[[122 121 137 145]
 [137 138 120 113]
 [128 151 143 113]
 [152 125 107 123]
 [136 109 124 156]
 [126 120 136 148]]
|
[[145 113 113 123 156 148]
 [137 120 143 107 124 136]
 [121 138 151 125 109 120]
 [122 137 128 152 136 126]]

[[114 143 123 118 119 142 140 142 116]
 [113 103 136 142 139 106 128 108 151]
 [143 122 132 138 135 118 113 120 128]]
|
[[116 151 128]
 [142 108 120]
 [140 128 113]
 [142 106 118]
 [119 139 135]
 [118 142 138]
 [123 136 132]
 [143 103 122]
 [114 113 143]]

[[139 131]
 [148 128]
 [115 132]
 [117 119]
 [124 133]
 [146 137]
 [128 122]
 [ 98 126]]
|
[[131 128 132 119 133 137 122 126]
 [139 148 115 117 124 146 128  98]]

[[136 125 126 105]
 [138 129 123 107]
 [135 123 129 105]
 [135 122 129 105]
 [136 124 128 105]
 [138 130 122 108]
 [137 128 124 106]
 [137 126 125 106]
 [137 127 125 106]
 [136 124 127 105]]
|
[[105 107 105 105 105 108 106 106 106 105]
 [126 123 129 129 128 122 124 125 125 127]
 [125 129 123 122 124 130 128 126 127 124]
 [136 138 135 135 136 138 137 137 137 136]]

[[125 127 127 129 132 131 129 126 130 127 125 133 133]
 [117 138 139 126 139 103 124 142 121 122 126 139 130]
 [118 139 140 125 137 102 124 143 121 122 127 137 128]
 [121 139 140 124 134 102 123 144 120 123 129 133 124]]
|
[[133 130 128 124]
 [133 139 137 133]
 [125 126 127 129]
 [127 122 122 123]
 [130 121 121 120]
 [126 142 143 144]
 [129 124 124 123]
 [131 103 102 102]
 [132 139 137 134]
 [129 126 125 124]
 [127 139 140 140]
 [127 138 139 139]
 [125 117 118 121]]

[[129 121 120 157 133 131 127 144 117 116 135 131 129]
 [130 120 120 157 134 131 126 143 117 117 134 131 129]
 [126 123 121 155 129 134 128 149 116 115 135 132 130]]
|
[[129 129 130]
 [131 131 132]
 [135 134 135]
 [116 117 115]
 [117 117 116]
 [144 143 149]
 [127 126 128]
 [131 131 134]
 [133 134 129]
 [157 157 155]
 [120 120 121]
 [121 120 123]
 [129 130 126]]
---
[[109 114 106 122 136 126 109 143 126 127 126 142]
 [140 140 148 131 111 132 145 110 133 130 130 111]
 [140 143 149 134 128 135 145 131 139 133 133 131]
 [145 144 151 136 116 129 147 113 132 126 126 116]
 [136 130 128 133 129 122 128 124 120 120 120 128]
 [120 132 134 127 113 136 132 124 141 132 129 125]
 [125 126 129 124 130 132 129 130 132 135 137 126]]
|
[[109 140 140 145 136 120 125]
 [114 140 143 144 130 132 126]
 [106 148 149 151 128 134 129]
 [122 131 134 136 133 127 124]
 [136 111 128 116 129 113 130]
 [126 132 135 129 122 136 132]
 [109 145 145 147 128 132 129]
 [143 110 131 113 124 124 130]
 [126 133 139 132 120 141 132]
 [127 130 133 126 120 132 135]
 [126 130 133 126 120 129 137]
 [142 111 131 116 128 125 126]]

[[114 137 128 136 152]
 [145 136 145 146 111]
 [142 105 130 135 137]]
|
[[114 145 142]
 [137 136 105]
 [128 145 130]
 [136 146 135]
 [152 111 137]]

[[151 142 142 123 135 127 129 131 129 132 129 127]
 [146 135 114 134 148 131 117 135 107 124 114 116]]
|
[[151 146]
 [142 135]
 [142 114]
 [123 134]
 [135 148]
 [127 131]
 [129 117]
 [131 135]
 [129 107]
 [132 124]
 [129 114]
 [127 116]]

[[126 143 122 131 132 130 128 126 146 111 131]
 [153 126 132 133 138 132 133 123 124 118 128]]
|
[[126 153]
 [143 126]
 [122 132]
 [131 133]
 [132 138]
 [130 132]
 [128 133]
 [126 123]
 [146 124]
 [111 118]
 [131 128]]

[[116 120 148 134 113 116 118 142]
 [107 149 114 118 125 125 110 115]
 [143 141 120 135 123 131 110 124]
 [112 136 109 141 108 134 108 146]
 [110 133 107 133 123 125 122 129]
 [147 111 117 141 133 136 129 133]
 [134 140 147 120 134 110 146 127]
 [130 116 149 123 146 143 135 108]
 [130 130 124 110 140 147 136 115]
 [127 126 140 119 130 148 112 141]
 [146 120 109 135 114 113 147 119]]
|
[[116 107 143 112 110 147 134 130 130 127 146]
 [120 149 141 136 133 111 140 116 130 126 120]
 [148 114 120 109 107 117 147 149 124 140 109]
 [134 118 135 141 133 141 120 123 110 119 135]
 [113 125 123 108 123 133 134 146 140 130 114]
 [116 125 131 134 125 136 110 143 147 148 113]
 [118 110 110 108 122 129 146 135 136 112 147]
 [142 115 124 146 129 133 127 108 115 141 119]]

[[131 118 131 107 111 135 152 109 123 123 101 132 116]
 [121 144 133 146 140 133 123 137 139 137 141 120 150]
 [157 113 133 117 145 121 122 122 118 140 132 137 108]]
|
[[131 121 157]
 [118 144 113]
 [131 133 133]
 [107 146 117]
 [111 140 145]
 [135 133 121]
 [152 123 122]
 [109 137 122]
 [123 139 118]
 [123 137 140]
 [101 141 132]
 [132 120 137]
 [116 150 108]]

[[140 114 123 137 127 142 135 136 127 131]
 [129 122 117 120 112 108 111 108 105 111]
 [124 122 126 128 128 129 127 131 124 133]
 [141 146 144 141 130 122 121 131 125 124]
 [127 123 132 129 120 125 121 125 123 121]
 [107 108 111 120 120 130 127 133 133 136]
 [111 126 126 127 138 134 139 143 142 142]
 [130 132 127 128 130 128 122 132 126 127]]
|
[[140 129 124 141 127 107 111 130]
 [114 122 122 146 123 108 126 132]
 [123 117 126 144 132 111 126 127]
 [137 120 128 141 129 120 127 128]
 [127 112 128 130 120 120 138 130]
 [142 108 129 122 125 130 134 128]
 [135 111 127 121 121 127 139 122]
 [136 108 131 131 125 133 143 132]
 [127 105 124 125 123 133 142 126]
 [131 111 133 124 121 136 142 127]]
